In the rows, zero is written as 128.
X: 3 groups of rows, each row roughly a mix of its group's hidden directions:
X (141 x 12):
[[120 140  98 166 169 118 120 128 104 145 115 183]
 [117 128 162  81 156 133 127 147  73 145 138 109]
 [ 93 121 119 104 126 101  88 101 165 121 115 171]
 [ 93 126 129 105 175 114 111 122 127 112 189 122]
 [114  98 106 153  83 119 141 139 119 130 118  68]
 [103 127 106 105 151 106 106 155 174 130 171 103]
 [109  90 118 115  63 125 109 154 121 146 153 135]
 [135 135 112 156 144 134  53 138 151 118 119 152]
 [117 103 154 105  70 113 133 128 164  88 128 129]
 [138 142 139 161 149 132 164  78 124 166  98 146]
 [144 105 111 152 118 114  98 130 186  87 123 103]
 [121 172 134 108 146 146 150  88 102 155 115 170]
 [178 122 135 121 123 156 166 123 150 140  84 160]
 [116  60 140 118  89 134 106 122 118 142 107 102]
 [151 171 148 149 144 105 130  81  99 122 151 156]
 [113 135 145 140  99 181 103 131  99  87  99 137]
 [184  94 156 134 133 158 138 168 126 120 135 105]
 [127 123 143 100 124  78 107 158 143  88 158 100]
 [101 110 139 136  95 157  88 151  75 119 118 139]
 [171 149 121 166 165 121 139 140 161  97  99 126]
 [133 111 142 106 113 112 159 128  57 132 148 104]
 [ 85 100  83  96 110 116 108 144 165 111 125 125]
 [120 144 130 127 132  80 144 137  64 137 151 155]
 [156 129  97 146 187 108 124 131 118 134 120 176]
 [151 149 127 138 149 147 134 100  96 187  94 135]
 [119 123 111 154 155 172 145 113 103 180 122 159]
 [ 97 129  68 128  81 135 107 105 113 139 138 140]
 [160 116  99 157 150 147 133 110 129 168  95 169]
 [162 125 151 101 149 111  82 173 126 100 136 111]
 [143 148 111 136 151 159 161 100  96 172  95 121]
 [126 114 128 118  58 116 116 143 155 151  91 138]
 [134 149 127 103 163 156 114 150 114 151  98 183]
 [128  80  73 113 170 118 143 139 109 138 144 136]
 [176  88 130 144 108 138 108 162 163 100 139 116]
 [ 98 136 124 114 131 134 118 114  63 173 113 107]
 [151 159 138 135 170  97 165 109 167 124 125 156]
 [163 122 112 129 156 127 115 168 113 164 103 175]
 [107 134  85 156  84 128 104 106  98 165 129 139]
 [147 113  88 121 125 117 161 115  87 181 122 145]
 [ 76 126 132 114 140 106 149 125 133 137 146 191]
 [149 110 147 107  91 131 120 163 151 122  89 175]
 [119 108 135 124 102 121  84 173 118 116 176 101]
 [151 119 107 129 112 114  95 168 163 141  93 169]
 [111 121 137 192 130 124 146 104 103 175 124 116]
 [176 131  94 123 154 162 128 152 118 115  81 138]
 [115 107  89  97 161 131 112 123 181 129  94 122]
 [143  73  88 108 128 153 150 123 117 133  89 149]
 [133 105  79 142 159 126 104 162 176 116 140 123]
 [ 99  92 123 134 116  97 111 146 105 155 152  76]
 [139 169 159 137  62 125 148 121 132 100 133 125]
 [121 181 132 129 130 135 147 100  78 168 128 145]
 [102 126 115 119 123 141 162 131 100 172  86 168]
 [122  73 161  91 138 120 139 150  81 128 125 128]
 [ 91 137 128 121 156 140 126  71 120 120 163  90]
 [165 109 133 104  95 159 132 127 164 121  81 107]
 [159  77 127 123 120 146  87 142 148  97 157 106]
 [176  76 155 155 130 130 131 163 142 110 141 123]
 [120 143 127 103 170  95 165 125 101 145 175 135]
 [155 162  96 131 134 135 167 105 152 131  99 172]
 [158 110 147 153  92 118 148  96 130 178  99 132]
 [ 79 100 107  83 114 164 126 130 112 128  95 122]
 [ 71 118 101  88 116 153 129 119 139 144 106  95]
 [177 106 133 140 104 144 164 150 162 141  90 126]
 [153  89 129  85 112 165 126 156 128 103 137  92]
 [112 124 135 143 161 182 118 109 160 126 136  79]
 [ 89 113 102 118 193 132 157 133 118 102 124 119]
 [127  82 110 125 133 128  78 129 152  89 158 105]
 [108 119 177 128  71 133 123 113 134 125 121  84]
 [103 126 127 119 113 111 172 156  74 101 153 113]
 [112 108 120 115 139 127 159  90 111 174  78 140]
 [148 109 140 160 124 161 135 123  80 182 119 135]
 [ 79 139 137 126  79 142 134 128 126 100 123  79]
 [164 123 180  97 147 121 111 152 144 102 133  93]
 [ 93 157 111 151 136 106 153 102 143 142 114 184]
 [131 153 143 147  98 142 160  75  96 137 107 100]
 [119 177 110 167 126 104 107  86 120 128 164 125]
 [190 133 162 108 138 149 138 149 156  96 135 133]
 [139 122 101 114 172 175 133 132 148 103  96 161]
 [130  99 138 168 176 101 128 152 165 101 117 120]
 [147 148 168 140 128 140 174  89 104 153 132  97]
 [170 124  81 162 165 113 140 163 132 141 132 139]
 [124 135 135 127 128  86 130 126  93 132 179  76]
 [118 134 143 171  93 121 108 135 121  73 149  97]
 [165 141 151 151 105 106 173 139 106  88 143 148]
 [121  83  85 129 122 130  84 146 112 170 132 115]
 [122 150  73 152  99 127 151 148 115 146  94 157]
 [174 126 125 122  86 136 116 126 129  73  96 115]
 [ 94 118 129  92  75 139 152 147 106 126  89 125]
 [127 160 124 107 181 106 111 105 130 143 158 170]
 [139 118 126 128  94 120 159 195  99 119 106 141]
 [114 151 140 153 125 114  93 130 131 109 175  74]
 [ 76  91 105 154 128 121 136 112 128 162  91 145]
 [136  64 150  89 123 127 119 137 143 119  89 113]
 [106 126  87  96 175 164 140 113 103 130 116 152]
 [120 118 120  80 116 149 150 146 117 130  76  87]
 [118  91 148  88 115  94 119 147 104 112 145  82]
 [ 84 111  92 110 138 123 129 126 131 142  70 157]
 [128  98 106 124 169 157 103 143 183 106 140 125]
 [140 112  86 122  90 147 137 108 126 163  78 146]
 [139 120 132 171 147 139  84 172 154 137 137  94]
 [127 105 144 115  74 132 142 170 150  85 111 134]
 [117 119  96  77  70 157 131 131 119 128 119 112]
 [160 105 102 142 124 118  73 146 165  96 114 128]
 [185 131 134 117 135 174 151 148 109 139  91 135]
 [136  68 120 114 127 141 102 114 120 136  90  84]
 [120 176 163 164 104 120 113 126 100  88 132 145]
 [110 133 116 147 109 151 101 133 199 157 124 137]
 [115 150 117 128 185 127  98 144 124 100 169 156]
 [121 111 107 107 124 115  99 155 124 117 176  73]
 [142  93 143  99  70 131 123 156 117 117 146  94]
 [140 107 138 118 183 169 162 118 168 139 130 121]
 [103 136 151 147  89 133 147  87  96 166 103 117]
 [135  98 132 118 111 124 102 155 134  95 172  77]
 [151 128 172 107  94 103 139 157 114  79 144 132]
 [101 125 131 116 146  78  83 125 120 130 178 137]
 [157 189 152 149 160 118 146 114 122 135 128 162]
 [ 88 140 155 175  97 140 101 116 134 169 124 134]
 [110 145 140 123 114 118 108 145 195 111 159  99]
 [108 140  66 161 101 139 147 127  93 147 133 139]
 [131  87 121 137 128 174  91 171 146 145 155 128]
 [109 173 164 142  69 122 142 116 128 118 145 111]
 [152 150 110 147 138 133 143 165  93 147 124 186]
 [117 124 138 116 142 148 157 158 167  75 162 110]
 [153  82 125  93 100 123 148 158 154 157 122 156]
 [146  90 107  83 149  89 154 116 127 143  93 130]
 [131  96 162 100  99 137 132 121 135 109 125  64]
 [134 138 148 167 130 111 141  97  67 157 140 114]
 [104  92 156  81 108 157 162 102 129 114 124 112]
 [144 154 100 147 119  96 139 107 151 164 167  91]
 [139 120  98 117 119 174 145 149 153 128  70 145]
 [136 148 137 119  95 140 129 122 197  98 104 146]
 [130 135  90 177 125 119 132 101 180  97 127 134]
 [116  73  87 118 124 130  99 147 161 104 112 150]
 [ 91 112  86 108  82 111 125 141 161  98 137 119]
 [152 136 108 149 153 116  86 105 189 133 135 141]
 [135 131 136 125 165 162 153 116 199 129 126 123]
 [133 131 173 139 117 129 122 136 181  88 161 105]
 [102 182 114 140 152 133 162  94 109 136 114 160]
 [127 100 106 118 104 121  68 122 154  96 156 111]
 [ 92 114 128 154 110 126 122  92 106 146 173  87]
 [143 123 121 116 133 136 121 146 124  84 170  66]]
one row of each group, then the others: which group is each in?
[ 71 112  93 138 114 115 120 114 107 130 149  81] => N
[110  84 127 128  88 132 159 135 123  91 136  82] => Q
[145  93 140 123 153 131  84 169 162  96 144 122] => V

[124  80 151 112  70 145 106 154 138 140 117 119] => V
[148 169 122 162 124 142 110 143 182 106 158 139] => V
[124 165 155 125 170 131 161  97 117 151 102 162] => N
[ 98 155 133 164 104 170 135  92 140 165 108 132] => V
[122 147  79 146 118 137  83  83 105 128 152 121] => N
[125 105 136 115 144 113 113 149 154  76 178 104] => N
[120  97 136 119 134 139 164  88 122 181  95 113] => V
[106 118 127  90  98  87 125 112 124 121 119  70] => V
[110 128 155  93 101 119 124 146  97 178 108 161] => N
[ 82 170 133 121 165 147 131 111 158  94 130 107] => V
